In the data rows, the value 128 means zero.
Here is a table of points, one per row:
[113 148 154 116 120 103 105 132 118 147  79  91 141 133  94  92 171 151
  70 180 125 213 122 155  84  78 171 212 123 124 132  80  89 138 103 193
 166 144]
[127  52  70 158 140 163 124 155  57 173  95 153 116  84 148 145 104 120
 125  66 131 169 127 113 140 168 159 180  15  62 119 106 152 100 197 168
 110  86]
[ 86  98  30 124 127 135 161 122  91  89 128 123  67 169 116 144 146  54
 128 142 134  94 112  57 139 144 134 129  76 116 182 139 109 109 133  81
 152 112]
[ 56 169 141  83 167 120 157 199 107  76 252 105  83  92 164 126  88  98
 124 111 145 107 184 121 108 134  91  80  90 109  88 136  55 172  61 136
 108 164]
[153 175 165 133 130 174 107  85 147 255 106 103 186  64 153 154  96  60
 127 251 131 118 135 199 119 150 106 169 167  52 126  36 117 125 135  67
  97  90]
[ 52 123 147 116 249 150 147 121 104 137 153 123 199 126 106  92 100 132
 206  91   0  65 140 131 155 182 116 180 112 146 102 111  81  81 145 135
 111  95]
[187 144 124 159  88 144 136 142 126 190 168 160 170 127 110  98 115  80
 110 121 110 109 169 134 128 158  84 166 100 141 105 115 151 141 158 148
  88 119]
[100 142 171 113 175 201 126  93 171 128 155 115 115 130 148 112 152 134
  43 177  84 160 183 122 137  88 207 166 100  78 123 126  77 117  77 100
  79 101]
[148 157 108 186  90 117 129 170 132 222 154  89 129 135 160 104 125 129
 173 110 161 119 124 100 143 152 112 255  88 167 111 117 156 153 128 135
 132 154]
[139 113 115 255 142 136 130 131 179  88 140  98 129 149 137 108 141 204
 168  86  88 123  89 145 106 190 159  94 144 130 122  95  93 146  91 122
 110  97]
[141 129 114 101 106 121 201 107 172  79  71 121 138 121 134  99  70 210
 111 142 143 175 134 123 151 127 118 129 107  81 208 112 182 174  60 127
 170  24]
[124 184 130 161  51  66  90 145 125  94 125 107 144 120 108  84 143 131
 116  81 130 167  75   0  74 150 108 156 161 170 183  91 110  77 137  90
 161 114]
[122 171 244 132 138  98 110 150 118 174  89 187 110 159 102 135  94 176
 115 148 154 130 158  85 131 118 125 116 123 210 122 142 184 140 163 150
 120 104]
[120 106  94  70 143 114 142 139 149 126  83  94 187 139 127 171 135 136
 118 107 101  83  80 166 127 150 110 138  66 151  96 123 144 149 174  91
  88 187]
[100 104 170 142 111 142  87 126 104 101 162 171 201 148 183 167  48 152
 151  81 167 135 118 173 173  89 123 159 139  47 106 151 186 127 179 126
  55  92]
[138 145 116 100 174 160 144 164 154 105 142  55 121 131 133 141 158 138
  92 115 153 121 133 101 197 102 157 128 167 139 119 109 210 173 157 137
 126 146]
[166 203  99  81 168  40 103   5  83 133 149 135 131 130 140  85 111 164
  95 122 183 153 173 186 101 117 139  90 134 155 144 151  79 134 159  96
 203 121]
[254 144  95 173 132 110 131 140 134 166  48 135  86 113  50 167 165  98
 159 109 113 132  97 168  72 110 160  84 158 123 116 190 115 136 185  95
 118 154]
[ 92 208  13 143  97 100  78 174 146 115 144 162 152 156 124  78 109 144
 105 180 165 162 135 134 145 103 239 141 114 190 185 121 116  34 160 144
 153 187]
[233 121 110  93 112 136 144 156 118 160  89 151 164 159 154 143  90 105
 229 163 153 130 149 159 156 163 142 105 102 109  98 159 131  95 113 178
 135  41]
[100 121 160 155 134  92 106 141 179 173 113 190 103 109 166  99  81 150
 132 109 122 176 110 140 123  30  86  95 132 162 135 118 143 133  36 164
 151 107]
[121 123 194 174 108  40 127 158  93 145  83 153  83 146 160 179 143  93
  22 121 124  76  16 162 119 201 169 160 126 112 166  57  65 168 139 161
 124 131]
[142 115 203 101 105 134 181 117 150 111 146  89 141 200 115 110 117  96
 181 108  49 255  83 145 149 134 160 143  21 194 129 110  88 128  74  55
  81 175]
[ 99  90  91 157 102 102 115 128 125  84  84 137  33 155 132 167  89 111
  92 128  53  88 169 233 155 159 129 100 173 165 150 156 143 144  91  83
 119 113]
[124 157  33 179 171 132 124 172 118 212 168 192 172 200 129 164 118 167
  91 104 102 196 117 124 135  81  58 138 119  95 103 167  92 134 142 129
 155  63]
[ 55  63 116 106 158 150 137 113 179 191 117  91 212 189 118 134 151 131
 105 124 127 124  96 143  97 162 143 123 255 186 183 163 132 123 138 149
  90 186]
[128  98 135  88  91 141  95 130 129  74 188 149  68 151  52 103 130 121
 121 128 121  92 121 169  76 114 255 156 164 125 105 129 114 212 156 130
 132 120]
[ 50  83 156 138  95 132 104 148 154  81 141 161 112 194   0 136 134 163
 109 148 166 127 115 134 113 162  94  94 173 113 100 104 145 104 130 135
 176 152]
[103 126  91 162 130 160 141 151  67 122 142  90 104 182 132 159 163  74
 121 194 163 131 183 144 147 126 175 146 108 163  58 153 131 160 123 190
 148 107]
[144 100 120  90 163  85 135 133  96 111 151  93 131 148  94 109 126 232
 154 182  90 129 140 155 141 146  72  72  91  81 176 151 142 165 140 206
 176 104]
[ 85 139 149 227 111 203 125  71  82  92 135 109  97 131  75 140 155 149
 169 135 132  65 109  78 116  35 129 139 121 126 123 116 142  62 136  55
  78 108]
[123 120 109 202 147 146 112 128  99  99 187  69 120  53 121 132  83  26
 107 139 155 183 121 170  80 106 138 127 143 104 157 114 168 105 187  86
 152 105]
[ 70 125  85 108 159 138 120  73 182 179  92 113  69 123  93 143 116 170
 145 106 145 111  87  66 138  86 143 160 120 113 142 113  70 158 194  73
  92 143]
[134 150 213 161 101 115 143  65 109 167 186 112 106 146 143  68 146  75
 124  99 122 118 145 134 191 102 109 111 183  86  94 143 198  83 157 152
 121 110]
[166 159 130 131 126 177 176 144 125 120 118  94 138 166 196 165 142 101
  42  84 127  81  66 141 147  60 159  53 133 150 169  98 100 103 109 218
 136 128]
[161 111 172 198 174 151 167  52 105 125 185 170 135 121 113 169  90 172
 156 142 117  58 155 187 133 148 112 194 101 147 128 150  95 141 142 116
 174 135]
[147 114 107 144  57  95 109  83  49 130 126  92 151  91 157 128 108 101
 132 138  97 169 180  55 109 133 132 109 157 187 136  13 149 101 124 170
 108 133]
[105 152 108 179 120  90 144  74 189  69  63 192 157 125 178  80 146 107
 167 161 143 200 175 161  90 160  68 105 168 149  63 148  53 121 154 187
 120  80]
[157 154 149  41 117 184 158 141 117  89 104  95  60  20 136  90 117 194
  80  95 140 169 143 186 100 198  89 115 150 177 134  52  66 136 255 120
 171 164]
[139 122 136 120  76 193  68  94 136 111  72 146 147 186 153 118 136 140
 118 129 148 158 105 133 127 204 153 116  91 113 143 113 163 144 160  72
 116 139]
[111 120 159  75 150 101 130 136 107 150 160 141 170   0 124  77 119 142
 119 135 135 130 117  40 148  88 196  69 155 171 161 179 135 186 116 112
 130 189]
[162 154  74  89 158 129  74  97 141 115 144 184 162 111 131 126 130 132
  53 144 110 121 138  99  41 185 146 126 106 196 144 126 219 191  64 174
 131 143]
[224 129 139 176 239 134 137  94 193  97 128 118  84 163 114 151 140 142
 114 147  85 165  99  67 143 116 111  94 136 127  91  78 184 115 105 122
 183 162]
[125 102 129 108 132 167 107 106 152  94 156 112 121 176 143 156 122 125
 135 136 138 103 130 104 110 166 111  75  91 158  25 111 134 118 112 134
 141 157]
[172 145 116 164 169 137 255 131  70 126 174 190 157 129 134 132 164 183
 163 133 134  79 101 124 115 117 130 183 154 180 153 163 126 105 127 115
  97 191]
[127 161 112  97  22  69  85 148 100 152 128 131 160  96 117 110 104 194
  84 145   0  72 132 126 144  98  98 118 128  72 136 146 131  66 144 171
 162 129]
[133 144  94 150 155 105 153 132 167 156 168 209 183   0 124 210 255 163
 143 105 118 145 136 154 189 132 164 126 111 107  87 130 125  83 110 122
 123  84]
[167  76 114 133  41 128 145 117 199  97 121 168 103  14 126 151 112 152
  98  96 135 149 249 148 166  73  67 193 128 145 192 150 165  94 150 140
 150 199]
[172 131 175 165 120  55 102 137 129  99 116  94 153 129 180   0 175 142
  54 110 206 129 178  79 117 144  64 165  89 178 145 142 124 120 131 117
 137 168]
[214 105 137 107  90 123 120 144 124  73 131 104 153 129 100 161 109 153
  88 116 130 108 136  95 129  91 185 142 119  55   0  71  95 141 128 135
 120 152]
[139 135 181 103 163 142 127 122 153 104 166 150 117 144 123 109 137 160
 149 176 116 128 128 148 112  99 113 146 139 186 134 124 135 111 156 141
 121 132]
[153 195 194 136  96 196 116 149 117 176 165 165  88 127  95 138 150  96
 232  78 121 188 128 149  95 113 133 147 164  39 163 142 140 131 173 223
 103 214]
[105 155 180  85 178  57 117 168 140  55 104 152 175  82 174 144 142 136
 205 131 116 125 120 133  59 108 158 135 169 140 186 130 176 168 168 101
 129   0]
[ 78 133 111 114  95  54 137  72  88 139  77 106 103  82 126 114 145 120
 104 130 175 163 140 111  17  97 158 149 107 169  65 138 121 131  85 188
 111 148]
[126 114  56 139 180 105 120 126 208 150 205 134  61 113 159 112 130 125
 135  82 170 106  85 120 148 140  94 103 123  54 111  36 133 139 178 155
  95 142]
[128   0 115 110 139 122 124 136 118 155 125 145 147 159 132  58 130  71
 159 127  98 142 131 132  64  44  90 144 138 118 130 109  86 155 133 106
 128 132]
[136 119 142 117 103 133   0 129 108 113 141 131  74 182 228 188 226  70
 167 101  42  97 135 124 144 112 120 106 125 173 158 114 122 161 119 133
 122 167]
[103 151  92 159 125 148  87 134 142  95 133  81 122  59 158 167  91 135
 183 158 138 151 122  95 134 133 187 128 126 199 101 123 124 113 133 181
 159 105]
[120  89 123 129 100  83 152 180 118 161 121 241 106 135 255 131 152 124
 143 193 123 122 161 111 113 129 156  85 140 104  90 126 143 118 140  12
  94 170]
[ 65 121 117 132 149 104 117 172 180 149 102 115 105 203 156 238  50 139
  93 108 165 158 192 124 130 213 139 163 160 128 126 115 170  71 110 103
 109 210]
[ 85 101 179 167 151 113 132 138 129 175 112 107 100 116  44 147 155 127
  55 109  87 161 172 147 138 173 205  57 124 122 145 171 105 102 123  70
 102 108]
[146 165 153 132 118 146 130 138 141 145 134 177 164 100  82 155  76  93
 147 105 117 107 161  15 138 178 146 135 169  43 102 221 126 126  91  97
 159 103]
[143 123 141 108 186 120 167 137 127 189 163 196  86 130 129 150  82 153
 106 132 123 254 102 119 186 116 104  64 121 169 147 135 111  87 125 102
 164 118]
[126  64 177  97  90 123  77 109 135  98 170 111 215 141 130 155 163 123
 135 122 215 112 132 113 133 187 151  88 102  70 126 111  62  84  81 107
 102 118]
[127 110  86 114 218 151 126 115  92 105  35  42 151 158  84  62 169 125
 149 169 123 136 203 106 144 115 106 128 118  70 108 125 133 122 131 103
 111 177]
[154 124 105   0 102 142 119  85 122 181 148 183  67 181 109 165 202 151
 188 133 170 116  92 105 200 116  90 196 175 162 130 102 103 136 137 106
  92  44]
[ 86 161  90 148  90 154 180 177  60 172 196 122 152 149  94 126 124 137
 125 142 134 172 150 140 103 133 113 147 255 125  87  60 157 107 133 103
 213 113]
[103 108 133  96 167  95  33 181 128 124 100 117 101  79  84 106 125 137
 159  84 205 118 122 185 106 108 127 123  72 138 162 142 163   0 121 143
 164 150]
[144 137 129 162 117 111 107 111 175 122 148  68  66 122 193 120 140 133
 168 255  98 104 133 134 208 173 130 129 135 118 173 167 100 106 134 121
 107 165]
[129 154 142 141 141 142  91 100   0 150  88 136 163 117  92 113 130 182
 133 144 138 122  95 137 164 139 110  53 137 158 142 130 142 131 124 146
 110 129]
[147 152 151 113 156  92 116 255 153 123  93  60  91 121 105  98 120 126
 123 124 111  91 102 165 107 119 104 135  93 162  41 140 133 160  96  52
 138 112]
[ 81 155 162 127 165 135 117 119  71 154  86 164  92 125 147 127 139 102
 105  88 120 127 227  95 119 135 114 147 109 107 212 140 115 167 134 165
 134 110]
[152 142 114 115 134 183  90  92 246 143 161 140 142 151  82  90 159  80
  99  59 110  76  98 145  47 122 110  90  93  94 121 177 129 145 125 124
 150 129]
[121 144  96 168  89 148 123 123 130 196 131  22 125 136  98 182 150 148
 184  14 139 144 236 120 102 144  67  83 142 136 164 124  48 175  75 104
 102 137]
[ 86  14 162 157 138 116  94 116 142 175 123 132 133  28  86 160  87 104
 177 191 148 147 110 122 170 138 128 110 127 184 156 126 151 196 127 205
 189 177]
[113 126 113 113 143 115 181  97 123 168 154  86  66 136 139  66 158  97
 132 117 131 109  72 191  84 156 129 127 110  83 157  99 255 108  58 135
 112 144]
[ 97 174  56 133  98 137 130  70 139  83 125 174 154  77  24 114  42  54
 111 133 141 134 116 148 217 129  77 130 130 167  98 135 151 169  90 123
  99 106]
[113 155 143 151 121  91 143 160 139 103 118 137 247 184  94  60 138  70
 144  55 161 141 145 172 255  99 154 130 111 162 157 130 129 184 217 146
 130 140]
[185 131  81 133  59 153 117 145 159 196 170  66 130 157 116 147  74 139
 133 195 135 113 111 122  71 116 182  71  58 152 170 225 128 108 173  81
 122 102]
[ 75 108 146 123 115 165 156 112 133 136 120 142 153 166 167 145 146  81
 166 115 107  85 176 102 138 140 172 110 106  95 144  78 113 145 138  84
 255 155]
Along one direction, these points spread out more than along any other. Take the direction at right angles to it along which they spread out most. Then take the direction at right angles to both along which they spread out most. Go by this last direction. For each point below, how far along it does it lie, from 0 to 99? 50 is the average, and the first point above lies past it. One standard deviation of the points above along it is 16.
[120 134 148 108 103 255 100 189 121 110  93 141 142  76 203  72 138 168
 114 155 161 117  95 159 103 121  83  97 160 181 146 168 122  92  70 121
 161 102] >> 40
[132 153 140 125 121 115 168 201 109 114 127 127 140 156 123 170 139  25
 117 211 157 108  60 111 152 119  19 135 120  65 140 169  92 123 120  72
 130 178] >> 57
[121  31 168 159  79 183 164 150 136 135 127 128  95 117 103 121 211 153
  47 168 150 120 104  58 115 197 100  92 106 128 101 167  92 137 149 167
 104  90] >> 49
[212  73 135  81 163 123 158  68 126 107  94  73 133 153 147 173  73  90
  87  71 127  73 119 121 132 131 143 158 190 155 129 132 110  19  87 144
 151 136] >> 49
[106 122 127 132 103 131 118  94  98  79 100 145 178 130 144 184 148 208
 121 144 179 131  84 190  94  78 126 163 107  60 158 148  99 175  53 113
 128 255] >> 48
[100 180 162  91  84  58 152 156 155 104  93 106 101  91  93 147 126 107
 151 153 127 129 106 108 110 119 100 170 133 131 158 125  74  64 120 234
 142 131] >> 58
[172 131 107 151 161 154 134 150 110 152  67 214  87 136 138   0  63 104
 205 100 111 125 106 105 173 213 202 136 191  50 108 149  71 113  54 135
  86 182] >> 49
[214  63  69 147 175 174 136 208 113 102 213 160 171 100  98 117 101 117
 117 135  88 113 154 155 167 135 136 212 194 109 209 144  60 125  75 137
  94  89] >> 44
[ 49 115 101 123  19 143 202 110 175 192  96 100 109 113 132  72 150 146
 152  94 115  62 102 154 174 129 166 122 115 169  68 139 132 144 108 105
 155 120] >> 52
[108 125 112 101 112  84 255 141 142 102 163  99 130 138 124 156 154 119
 165 144 142 149 141 132  86 212 158  61 114 111 167 147 155 130 145 152
  89 155] >> 43
[138 129  94 158 128 108  97 188 148 153 100  52 121 138 116 111 160 203
 179 151 145  77 185 134 142  83 133  66 169 108 149  91 127 168 113 112
 113 142] >> 47
[103  94 117 120 129 100  99 113  97  94 117  30  95 117 199 141 157 130
 103  84  82 204  60 127 160 154 111 179 192  97  63 255 155 151 144 114
 194 142] >> 48
[ 98 158 112 129 119 209 154 139 158  65  90 149 143 143 124 158 147 130
 135 144  16 158 150 101  58 142 115 114 138 115 161 143 196 120 182 133
 102 150] >> 47
[124 130 116 143 156 146 165 140 154 139  70 109 124 144 178 150  54 144
 106 137 147  86 123  66  91  37 150  81 113 108 122 161  84 126 190 179
 104 151] >> 49
[158 169 147 124 140 171 166 142 103 129  54 161  77 158  92 132 148 103
 123 105 142 124 193 146 174  89 130 192 123 125 136 143 143 127  94 144
 133  73] >> 48
